In the data rows, zero lies at 4.5, halfway between 4 and 5.
Each row below has a hidden score, from 0 to 20, with 10 about the middle. What is it? The score is a weighted sum of the row's numbers plus the product of two more (or one squared), each taken from its middle value.
[4 1 6 4 7 5 6 5 6 2 4 5 6 3 7 5 4 4 2 4 3 5 5 3 5 3 6 4 5 3 4] -> 8
[4 5 3 5 5 4 6 4 5 3 5 3 4 4 5 5 5 5 4 5 4 4 5 4 5 5 3 4 4 4 4] -> 11
[4 3 4 5 4 5 4 6 5 6 5 6 5 3 5 3 5 3 4 4 5 6 5 4 4 5 4 6 4 4 4] -> 12
[5 5 5 4 2 4 3 5 6 5 5 7 6 4 3 3 5 2 6 5 4 2 7 4 4 4 5 4 5 3 4] -> 10
[6 8 9 4 2 7 4 6 5 9 1 2 6 0 4 7 6 6 7 1 9 4 5 0 0 3 3 3 5 8 7] -> 9
[5 5 6 4 1 5 3 7 7 4 8 7 7 1 4 4 6 0 7 5 7 1 5 2 3 3 5 3 7 3 6] -> 11
[5 5 5 6 5 5 5 4 3 4 5 4 4 5 4 4 4 5 4 5 4 4 4 4 6 5 4 4 5 4 5] -> 7
[4 2 7 2 7 5 5 4 4 6 4 7 3 2 6 4 5 6 2 3 5 6 7 5 5 3 5 4 3 4 6] -> 14
[5 5 5 5 5 4 4 3 4 4 4 4 3 5 5 4 4 4 5 5 4 5 5 5 4 4 4 4 4 5 5] -> 12
[1 3 4 2 4 5 5 9 5 3 6 6 3 4 7 7 2 5 3 4 4 5 6 4 3 3 6 2 1 5 5] -> 12
[3 5 6 3 6 6 6 3 2 3 3 7 4 5 6 5 3 5 3 4 4 7 3 4 7 4 5 2 2 3 1] -> 7
[4 1 6 4 2 1 5 6 5 7 4 7 3 4 1 6 6 4 7 3 5 3 4 4 7 2 7 5 5 5 5] -> 13
[6 5 4 6 6 4 4 3 4 5 4 5 3 5 5 4 3 6 4 6 4 5 4 5 4 4 5 4 4 5 4] -> 10
[5 5 5 7 5 4 7 6 4 5 5 3 3 4 4 5 3 5 4 5 5 5 2 5 6 5 3 3 4 4 5] -> 8
[6 5 8 4 8 5 5 3 6 1 4 7 6 6 5 4 2 3 3 5 3 5 7 3 6 2 6 2 3 0 6] -> 8
[3 6 4 2 5 8 5 3 6 5 6 1 1 6 5 4 7 5 3 4 2 2 6 3 7 6 3 3 4 4 4] -> 18
[9 8 0 4 5 2 5 0 4 3 3 2 4 5 1 5 5 4 3 5 7 4 4 2 0 1 4 4 4 4 6] -> 15
[4 5 4 4 4 5 4 4 4 3 4 5 3 5 4 6 4 6 5 5 4 4 4 4 5 4 3 3 4 6 5] -> 10
[5 2 3 4 5 4 4 2 7 4 4 2 4 5 0 9 6 3 6 4 6 4 4 5 3 4 3 5 4 4 4] -> 18
[4 3 6 3 4 4 4 5 6 5 2 6 5 5 5 4 5 4 4 2 3 4 6 4 6 4 6 3 4 4 4] -> 9
[6 5 4 5 5 4 5 5 5 4 4 5 6 5 5 5 7 4 5 5 5 5 4 5 5 5 3 5 5 5 5] -> 9
[6 3 6 5 5 4 4 5 6 4 4 7 7 4 4 4 5 4 3 5 4 4 8 4 5 2 7 3 5 2 4] -> 8
[4 6 3 5 3 4 2 5 4 5 3 6 6 6 6 3 6 4 7 7 5 4 6 3 5 7 4 7 7 6 4] -> 10
[6 5 5 4 4 5 3 3 5 3 6 6 8 7 3 3 3 5 1 3 4 7 6 4 5 5 9 4 7 1 6] -> 8
[4 4 5 6 3 6 2 4 4 6 3 6 4 4 2 4 5 3 6 3 4 4 3 5 4 5 4 6 6 6 5] -> 9
[5 5 5 4 5 4 6 4 5 4 5 4 6 6 5 4 6 3 5 5 3 4 4 5 5 6 3 4 5 5 4] -> 9
[4 6 3 5 2 7 3 5 5 4 5 4 3 3 6 7 5 4 7 2 7 3 4 2 2 3 5 5 5 5 9] -> 16
[4 6 4 5 5 5 6 5 4 3 6 3 5 5 5 4 5 5 4 5 4 6 4 5 6 6 3 5 5 4 5] -> 9
[6 6 5 4 2 6 6 5 4 2 5 6 3 6 4 4 4 5 5 3 4 6 6 5 4 4 4 6 4 4 2] -> 11
[5 6 5 6 5 5 4 4 4 5 4 4 3 4 5 5 5 6 5 4 5 5 4 5 5 5 5 4 4 4 5] -> 8
[4 5 4 6 5 4 6 5 4 4 6 4 2 5 5 6 4 5 5 4 5 5 3 5 4 3 6 4 4 5 4] -> 9
[2 5 4 5 5 5 6 5 5 2 3 1 2 3 6 8 7 5 6 4 7 4 5 1 2 3 4 5 7 7 7] -> 10
[3 4 4 6 4 6 5 5 4 3 5 3 2 3 6 6 5 5 4 4 6 5 3 4 4 5 4 4 5 5 5] -> 9
[5 6 5 5 3 4 3 5 4 5 3 5 3 4 4 5 6 4 7 4 6 2 5 3 4 3 5 4 5 6 5] -> 9
[5 3 6 4 8 5 7 3 5 3 4 4 6 5 8 5 5 2 2 4 2 6 5 3 7 4 4 5 3 3 4] -> 8
[5 5 5 3 8 4 7 2 5 3 6 4 5 6 6 3 5 4 4 6 2 6 5 6 7 6 4 3 5 2 3] -> 10
[9 8 5 5 2 4 5 5 2 2 8 0 5 5 5 3 3 7 6 4 7 1 4 6 6 4 3 5 9 9 2] -> 16
[3 5 5 3 7 0 6 5 5 6 7 3 9 4 5 6 4 3 4 5 4 6 6 6 4 5 6 4 4 4 2] -> 8
[3 5 2 6 1 7 4 8 6 4 8 6 0 1 9 4 1 6 2 3 5 9 0 5 5 5 5 4 0 7 3] -> 16
[4 4 5 3 2 4 3 7 6 4 4 7 4 3 4 5 4 2 6 4 6 3 6 4 3 3 6 5 4 4 5] -> 11
[1 4 0 7 6 4 0 6 5 0 4 6 5 0 5 3 8 7 1 6 6 4 4 6 9 1 6 1 6 4 1] -> 11
[4 3 5 4 4 5 2 6 5 3 2 4 3 4 5 4 0 4 4 5 5 3 3 6 4 4 7 4 2 5 5] -> 9
[4 3 6 3 5 4 5 4 4 6 2 5 5 5 7 5 3 2 5 3 5 5 3 2 5 4 6 5 2 6 6] -> 10
[6 5 4 4 5 4 6 4 5 5 6 4 6 7 4 3 4 3 5 6 3 4 5 6 5 6 2 4 5 4 3] -> 10
[5 5 4 6 6 4 5 3 4 4 5 4 4 5 4 4 4 6 3 6 3 6 4 6 5 6 5 4 4 3 3] -> 8
[4 4 5 7 7 7 5 6 3 3 7 5 4 6 8 3 1 4 3 2 4 6 4 7 7 5 3 6 2 6 6] -> 11
[4 5 6 6 3 6 2 6 3 5 3 4 2 4 5 4 5 4 8 2 7 2 3 2 3 4 5 5 5 5 7] -> 10
[4 4 4 5 6 6 6 3 5 2 6 4 4 4 8 5 1 2 2 5 3 6 4 4 5 6 5 5 2 3 3] -> 9
[5 5 4 3 4 4 5 5 4 5 4 4 6 4 5 6 6 5 5 4 4 4 5 4 5 4 5 6 5 6 4] -> 11
[4 6 5 4 4 7 3 7 3 5 3 5 4 4 6 7 7 3 8 1 8 4 4 1 3 2 6 6 6 7 7] -> 11
[7 7 5 0 6 5 2 4 8 6 5 5 4 6 4 3 6 2 6 6 4 3 9 4 2 5 4 4 4 3 5] -> 14
[5 4 3 6 8 5 6 3 6 6 4 4 5 6 6 7 5 4 4 4 5 6 4 4 5 8 4 2 5 6 5] -> 8
[3 6 5 5 3 6 6 7 4 1 4 4 5 3 8 7 6 6 6 1 7 2 6 1 2 4 4 2 3 6 6] -> 16
[4 6 3 4 5 3 7 4 4 4 5 2 3 5 6 4 4 3 3 4 3 5 2 6 6 8 2 5 5 4 3] -> 9
[5 2 8 2 5 6 7 3 5 2 6 2 8 6 8 1 0 4 3 3 7 4 7 1 2 4 0 6 4 4 6] -> 15
[3 6 4 4 3 5 4 5 4 4 4 3 3 3 5 5 6 3 6 3 6 3 4 3 5 4 4 4 4 5 7] -> 11
[4 3 6 4 5 4 5 4 5 4 5 6 5 4 5 4 3 3 3 4 4 4 6 4 4 4 4 3 5 3 5] -> 10
[6 6 5 5 5 4 4 4 3 4 7 5 3 5 4 4 6 5 2 6 3 6 3 7 6 5 5 4 5 4 4] -> 15
[4 5 5 4 5 5 4 5 5 5 4 3 4 3 5 5 5 5 6 4 6 4 5 3 3 4 5 6 5 5 5] -> 10
[5 5 4 5 4 5 3 3 5 5 4 5 3 5 3 4 3 5 6 4 5 3 4 4 3 5 5 5 5 4 6] -> 11
[4 4 6 4 2 5 2 7 6 4 3 7 4 3 4 5 5 4 6 3 6 1 7 2 2 2 7 3 5 4 6] -> 10
[6 4 4 4 7 4 7 4 5 4 5 4 5 6 5 5 5 5 3 7 3 8 4 5 6 6 4 5 4 5 3] -> 13
[3 5 3 3 4 5 7 3 3 4 4 3 4 4 5 4 6 4 5 4 4 5 6 4 5 5 5 6 3 7 6] -> 11
[7 3 3 6 5 4 6 3 5 5 4 1 1 6 4 2 4 4 1 7 1 5 5 6 3 7 0 6 3 0 0] -> 19
[7 5 5 6 4 5 4 3 4 6 4 5 4 4 3 6 5 5 6 3 5 2 5 5 4 5 6 6 6 6 5] -> 15
[6 5 5 5 5 4 5 5 3 5 5 5 4 5 6 6 4 6 5 5 4 3 5 4 4 6 4 4 4 6 4] -> 9
[3 4 5 5 5 5 4 4 6 3 5 4 4 3 3 3 5 6 3 5 4 5 3 4 6 5 4 6 6 5 4] -> 8
[4 6 6 4 3 6 5 4 5 3 4 6 1 4 5 6 5 5 6 1 6 3 5 3 2 4 7 6 3 7 7] -> 12
[4 5 4 5 3 5 3 4 3 6 3 4 4 4 3 6 5 6 6 5 5 3 4 4 3 3 7 5 4 5 5] -> 9
[5 5 4 6 9 3 8 6 5 4 7 1 5 4 3 3 8 0 5 2 5 3 5 5 6 5 1 6 4 5 5] -> 13
[5 5 5 5 4 4 5 4 4 5 0 5 7 7 4 5 5 5 6 3 6 4 3 4 3 3 3 7 3 3 3] -> 8
[4 6 4 3 4 5 7 5 5 3 5 2 4 4 5 5 6 3 5 4 5 5 4 3 4 5 2 4 5 5 5] -> 10
[6 5 3 5 4 3 2 2 5 6 5 6 1 8 4 4 4 7 4 5 3 5 6 7 6 7 4 4 3 3 3] -> 9
[5 4 5 5 4 5 4 5 5 6 4 5 4 5 3 5 5 5 6 3 5 5 3 5 5 5 5 5 4 5 5] -> 10
[5 6 4 5 5 4 4 4 4 3 5 4 4 6 5 2 5 3 5 8 3 4 5 6 6 6 3 5 4 4 3] -> 12
[6 5 5 6 3 5 3 4 4 6 4 4 4 5 3 4 4 5 6 5 5 4 4 5 5 5 5 5 5 5 5] -> 8
[4 5 4 5 4 4 2 3 5 5 3 6 4 5 3 5 5 5 5 6 4 4 5 5 4 5 6 6 4 5 4] -> 9
[7 3 4 6 6 4 5 2 5 6 6 7 4 4 5 3 2 6 0 8 1 6 4 7 5 6 6 5 4 1 1] -> 12
[4 6 4 3 5 5 7 4 4 3 5 3 4 5 6 4 5 4 4 5 4 6 5 4 5 5 3 3 4 5 4] -> 12
[5 6 5 5 4 4 3 4 5 5 2 4 4 5 4 4 4 5 6 5 5 3 5 4 5 5 5 4 5 5 5] -> 9
[6 5 3 6 6 3 4 3 5 8 5 5 5 7 4 3 4 6 4 6 2 5 4 6 5 7 4 6 4 4 3] -> 8
[4 4 5 5 4 5 4 4 4 3 4 3 3 3 9 5 0 3 3 3 4 6 3 5 6 5 5 4 1 5 6] -> 10
[4 2 4 4 3 3 2 6 6 3 3 7 8 4 4 5 4 6 3 7 4 4 7 6 3 2 9 2 3 3 3] -> 11
[7 5 4 7 6 3 6 1 4 6 6 5 4 7 3 3 2 7 3 7 2 6 4 8 5 6 3 4 4 3 2] -> 10
[4 5 5 4 3 4 5 6 5 5 3 4 4 6 4 3 6 4 7 4 6 4 4 4 5 5 3 5 5 6 6] -> 10
[5 5 4 3 5 4 7 3 4 4 5 2 6 5 7 5 6 4 5 4 4 6 4 4 5 7 2 5 6 4 4] -> 10
[6 5 5 4 4 5 4 4 5 6 4 4 6 5 4 4 6 3 6 4 5 4 4 5 5 5 4 6 5 5 5] -> 9
[2 4 2 4 9 3 4 6 1 5 6 3 3 6 3 0 4 5 4 2 4 5 4 4 8 6 3 7 3 3 6] -> 11
[5 4 4 4 3 3 5 5 5 4 4 4 4 4 4 5 5 3 6 4 5 4 5 5 4 5 4 3 5 4 5] -> 10
[6 6 5 6 6 4 2 3 4 4 5 5 4 7 1 5 3 5 4 6 3 3 2 8 6 7 4 3 5 3 3] -> 10
[4 5 0 5 1 5 5 5 4 5 1 5 4 5 2 5 5 4 6 5 6 3 4 3 2 5 3 2 5 7 4] -> 9
[6 4 7 3 2 3 5 4 4 6 4 4 5 6 4 3 6 5 6 4 7 4 5 6 6 6 2 7 5 6 6] -> 12
[5 6 5 7 3 4 3 4 3 5 4 3 3 4 6 5 6 5 6 4 6 3 3 5 6 5 4 4 5 6 4] -> 9
[4 5 4 3 5 4 6 5 5 3 5 3 5 4 5 6 5 4 4 4 5 5 5 4 4 4 4 4 4 5 4] -> 9
[3 5 2 7 5 5 7 2 5 4 7 0 3 4 5 4 3 4 3 6 5 3 4 5 3 6 4 5 6 3 3] -> 11
[2 1 5 3 7 7 5 5 5 2 2 3 2 4 7 7 2 6 2 3 5 8 1 5 5 3 7 4 0 6 5] -> 9
[7 4 6 1 1 7 4 5 4 8 6 6 5 6 3 6 6 7 6 3 4 3 1 4 6 5 5 5 5 9 5] -> 12
[5 6 6 3 4 4 5 5 4 5 4 5 5 6 4 5 6 5 6 4 4 4 4 4 5 5 3 4 6 5 5] -> 9
[5 4 4 4 6 5 5 4 5 5 5 4 6 5 4 4 6 4 5 4 4 6 4 5 6 5 4 6 5 5 4] -> 10
[2 4 1 4 1 4 5 8 5 3 8 5 4 2 7 5 2 4 2 4 5 7 4 6 5 6 5 2 2 4 5] -> 12
[4 6 4 4 5 4 5 6 4 5 3 4 5 4 4 6 7 5 5 3 6 4 4 3 4 4 6 6 6 5 6] -> 9
[4 5 3 5 5 3 6 4 5 4 5 3 5 5 5 4 5 4 4 4 4 5 4 5 5 6 3 4 5 5 5] -> 9
[5 4 5 6 4 4 3 4 4 6 3 5 4 4 4 5 5 6 6 4 6 4 4 5 5 4 5 5 5 5 5] -> 9
[0 4 3 4 7 2 9 6 4 4 6 0 6 4 8 4 2 5 1 1 8 6 5 7 4 3 6 2 0 8 5] -> 11
[4 2 4 3 6 4 1 7 6 5 2 7 6 6 3 6 3 8 2 3 5 7 4 5 5 2 9 4 1 6 4] -> 7
[5 7 3 6 4 5 6 6 5 4 4 4 4 6 6 4 6 3 6 6 4 4 5 4 4 6 6 4 6 4 5] -> 11
[4 5 5 3 5 4 5 5 5 4 4 4 4 5 4 4 5 4 6 3 5 4 4 5 3 5 4 4 4 6 4] -> 10
[5 5 5 7 5 6 4 4 4 5 3 5 2 7 3 5 4 6 6 2 5 4 3 4 4 5 6 4 4 5 7] -> 10
[4 3 4 5 4 4 3 6 5 5 4 8 7 3 4 5 5 5 3 4 5 5 7 4 5 3 8 4 4 3 4] -> 7
[5 6 3 6 7 7 6 2 4 3 1 5 5 5 9 4 6 5 4 4 4 5 4 5 3 4 5 2 8 4 6] -> 9
[5 5 5 3 5 5 4 4 5 5 3 5 5 6 4 4 6 4 7 4 5 4 4 5 5 5 4 5 5 5 5] -> 11
[4 6 5 5 5 5 5 5 4 4 4 3 3 4 4 6 6 5 4 5 5 5 5 4 4 4 5 5 5 6 6] -> 11
[0 1 4 4 3 6 1 9 4 2 0 5 4 2 5 8 3 8 4 1 7 5 4 3 3 0 9 2 0 7 7] -> 9
[6 1 4 7 6 3 2 2 6 7 7 8 4 5 4 4 2 7 1 7 1 5 7 8 8 5 7 3 3 3 2] -> 7
[4 5 5 6 4 5 3 4 3 5 3 4 2 4 5 5 4 5 6 2 6 4 3 4 4 4 5 5 5 6 6] -> 9
[4 1 3 5 1 4 1 7 6 4 4 7 5 1 4 4 6 5 5 5 5 4 5 5 4 4 7 4 4 5 5] -> 9
[7 0 5 2 7 4 4 5 7 2 5 2 5 3 8 1 2 9 6 6 5 3 9 3 3 6 0 8 3 9 2] -> 13
[5 4 5 5 6 6 3 3 3 5 7 3 3 7 4 5 4 7 4 5 5 5 3 5 5 5 5 3 6 6 5] -> 7
[6 5 5 6 5 4 3 3 4 5 4 5 4 5 4 4 4 5 6 5 5 3 4 5 5 4 5 5 5 4 5] -> 9
[4 5 2 4 4 6 5 3 5 4 7 5 4 6 5 5 6 6 4 4 5 7 5 6 4 5 8 2 7 6 7] -> 11
[4 5 4 4 5 4 4 3 5 5 2 3 4 5 5 5 4 5 5 4 5 3 4 4 4 4 6 5 4 6 5] -> 9
[5 4 5 7 7 4 6 4 3 6 6 5 6 6 4 1 3 6 2 8 3 8 4 7 6 8 3 6 5 1 2] -> 17
[7 5 3 3 6 3 6 6 3 6 5 5 4 5 5 4 6 3 5 6 3 6 6 4 5 3 4 8 6 7 3] -> 19
[3 5 4 4 5 4 6 5 5 4 5 3 5 4 5 5 6 4 4 5 5 6 5 4 4 5 5 4 5 5 4] -> 10
[6 5 5 6 6 4 4 3 1 5 4 4 3 9 3 4 3 2 5 5 5 4 6 4 5 4 3 6 4 4 3] -> 10
[6 1 6 6 8 6 4 6 5 5 2 4 5 4 0 4 4 0 5 1 6 9 8 5 2 6 4 7 8 4 5] -> 12
[3 3 3 3 4 5 5 6 5 4 4 3 5 3 4 6 6 4 5 5 5 5 4 4 4 5 5 5 4 6 3] -> 10
[5 3 4 5 4 5 2 5 4 6 5 8 5 4 5 4 3 6 4 5 3 6 5 7 5 6 7 3 2 4 3] -> 9
[5 5 6 6 5 5 3 4 4 5 4 5 3 6 5 4 4 6 5 3 4 4 4 5 5 4 5 4 4 5 6] -> 8
[6 4 5 6 5 4 3 3 2 7 5 6 4 7 5 3 5 7 5 5 3 5 4 7 6 6 6 4 3 3 4] -> 8
[4 4 3 8 1 5 7 6 6 5 5 6 4 2 7 2 0 2 5 0 4 7 1 7 3 5 7 2 2 2 4] -> 11
[4 4 5 3 4 4 4 8 6 6 2 7 3 4 3 4 7 4 8 3 7 4 4 2 3 4 4 3 5 7 6] -> 10
[4 6 5 7 5 6 4 2 3 5 4 4 3 5 6 5 3 6 4 4 4 4 3 6 6 4 3 6 5 5 6] -> 10
[5 5 4 5 4 5 4 4 4 6 5 5 4 5 4 4 5 4 6 4 5 4 3 5 5 5 4 5 5 6 5] -> 9
[6 7 6 4 4 4 3 3 3 5 5 4 5 4 3 4 5 6 3 5 4 5 5 5 3 5 6 5 6 4 6] -> 14
[2 5 2 1 5 4 8 6 4 4 6 3 5 4 6 8 7 4 5 3 7 4 4 3 4 6 3 4 4 7 5] -> 15
[9 0 5 5 6 7 3 4 5 7 4 5 9 4 2 2 5 3 1 5 2 7 1 9 7 7 6 7 8 3 0] -> 6
[4 5 4 5 5 5 6 4 4 4 5 3 5 4 5 4 5 5 4 5 4 5 5 5 4 5 3 4 5 4 5] -> 10
[6 6 5 4 4 5 4 5 5 5 5 4 6 5 4 4 6 3 7 5 5 3 5 4 3 4 3 5 5 5 5] -> 10
[5 5 5 4 5 4 5 4 5 4 4 5 5 6 4 4 6 5 6 5 5 4 5 4 5 4 3 5 5 5 4] -> 9
[4 5 4 4 5 4 6 5 6 4 6 3 5 5 5 5 6 4 5 5 5 5 5 4 4 5 2 5 5 4 4] -> 10
[5 6 5 4 3 4 5 5 5 5 5 4 6 4 4 5 6 4 6 5 5 3 5 4 5 4 5 5 6 5 4] -> 11
[3 5 5 5 4 4 5 4 6 5 4 4 3 5 4 5 5 4 6 6 5 3 7 3 3 4 5 4 5 5 3] -> 10
[5 8 8 5 7 4 6 3 9 3 7 8 4 6 4 5 5 0 3 6 4 2 5 0 4 3 4 3 5 6 7] -> 14
[6 5 5 5 6 4 4 3 4 6 5 4 4 5 5 4 4 5 4 5 4 5 4 6 6 5 4 4 5 3 5] -> 8
[8 5 4 6 6 4 3 1 4 7 5 5 5 8 3 3 3 6 4 8 1 5 4 8 5 7 4 5 4 3 3] -> 10
[9 8 3 6 7 3 1 3 5 6 9 3 4 5 1 1 1 3 4 8 1 8 4 8 7 9 2 8 7 3 5] -> 12
[5 4 4 4 0 6 2 6 4 6 6 4 3 1 3 3 4 0 6 5 7 5 0 5 2 7 6 5 5 6 6] -> 17
[5 5 5 3 2 4 5 5 2 0 2 3 0 0 3 7 6 4 5 5 6 0 9 1 5 5 6 5 6 2 9] -> 15
[4 4 4 6 4 5 4 4 4 4 5 3 4 4 4 6 3 5 4 4 5 5 4 5 4 4 5 5 5 4 5] -> 9
[6 5 5 4 5 4 4 5 7 5 4 4 5 5 4 4 3 4 6 6 4 4 5 5 4 4 4 4 5 5 6] -> 10
[4 1 6 6 5 8 3 6 4 2 3 4 5 1 6 7 6 4 3 1 8 4 3 1 3 0 8 5 7 4 7] -> 8
[5 4 3 4 7 4 8 3 6 4 8 5 7 6 6 3 1 5 0 6 0 9 5 8 9 7 4 3 1 3 2] -> 10
[2 7 4 6 7 4 7 2 8 6 2 2 9 5 6 5 6 4 4 6 5 6 2 6 2 5 2 4 6 2 8] -> 11
[5 4 4 5 4 4 3 4 5 6 4 5 5 4 3 4 6 5 5 5 5 4 4 4 4 4 5 5 6 4 3] -> 7
[6 6 4 5 4 4 4 6 6 6 4 4 5 5 5 5 6 3 6 5 3 3 5 5 4 5 5 5 6 3 4] -> 11
[6 3 8 5 5 6 5 3 5 4 5 5 6 6 5 1 6 0 5 3 4 3 3 3 6 5 3 6 7 3 6] -> 8
[3 4 5 3 3 5 3 6 6 5 2 5 4 3 4 6 7 3 8 3 7 2 5 2 3 3 5 6 5 7 6] -> 14
[5 5 4 4 7 6 6 2 4 4 5 3 3 7 5 0 4 6 6 4 4 6 3 6 5 7 3 6 9 2 4] -> 12
[5 5 3 7 4 4 4 5 3 5 5 3 4 5 4 5 5 7 5 5 6 4 3 6 5 6 6 4 5 4 4] -> 10
[4 5 5 4 1 4 3 6 5 5 5 6 3 4 5 4 3 4 5 4 5 3 6 4 3 4 4 3 2 4 5] -> 12
[6 4 3 6 6 4 6 1 4 6 5 3 5 7 5 2 3 6 3 7 2 7 3 8 7 7 5 5 5 4 1] -> 8
[5 3 6 4 5 5 3 6 5 6 3 6 6 4 4 4 5 4 4 3 4 6 4 5 5 4 7 5 5 3 4] -> 8
[3 5 4 5 3 5 5 5 6 4 3 4 3 5 3 4 3 5 6 3 6 2 5 2 4 4 4 4 5 4 5] -> 17
[4 3 3 3 5 4 7 4 6 7 3 6 8 5 3 4 7 6 5 3 3 3 6 4 4 4 3 7 6 7 3] -> 14
[4 6 6 3 5 3 5 4 6 3 5 3 6 5 3 3 6 3 4 5 3 5 5 4 6 6 4 5 7 2 4] -> 8
[2 4 5 5 2 5 3 5 5 3 5 3 4 2 4 6 7 3 6 2 7 3 4 2 4 3 4 4 6 6 6] -> 12
[7 6 5 6 7 4 6 0 4 9 9 1 5 7 5 6 0 4 2 6 0 5 4 9 8 6 4 7 5 1 3] -> 14
[6 4 5 4 4 4 3 1 3 5 4 5 7 4 2 5 6 3 4 3 6 5 5 6 4 3 5 6 7 5 4] -> 7
[5 4 6 5 4 5 4 5 4 4 7 5 3 4 5 3 3 3 4 4 4 4 4 5 5 5 4 4 5 2 5] -> 9
[5 6 5 5 5 5 5 3 4 4 5 3 3 4 5 5 5 5 4 5 4 4 4 4 5 4 3 3 6 4 4] -> 8
[4 5 4 4 5 4 6 5 4 3 5 4 6 4 5 5 6 4 5 6 5 4 5 4 4 4 3 5 5 4 4] -> 10
[7 5 4 4 6 3 6 2 5 6 5 4 6 7 5 3 5 5 3 7 2 6 5 7 6 7 4 6 4 4 2] -> 12
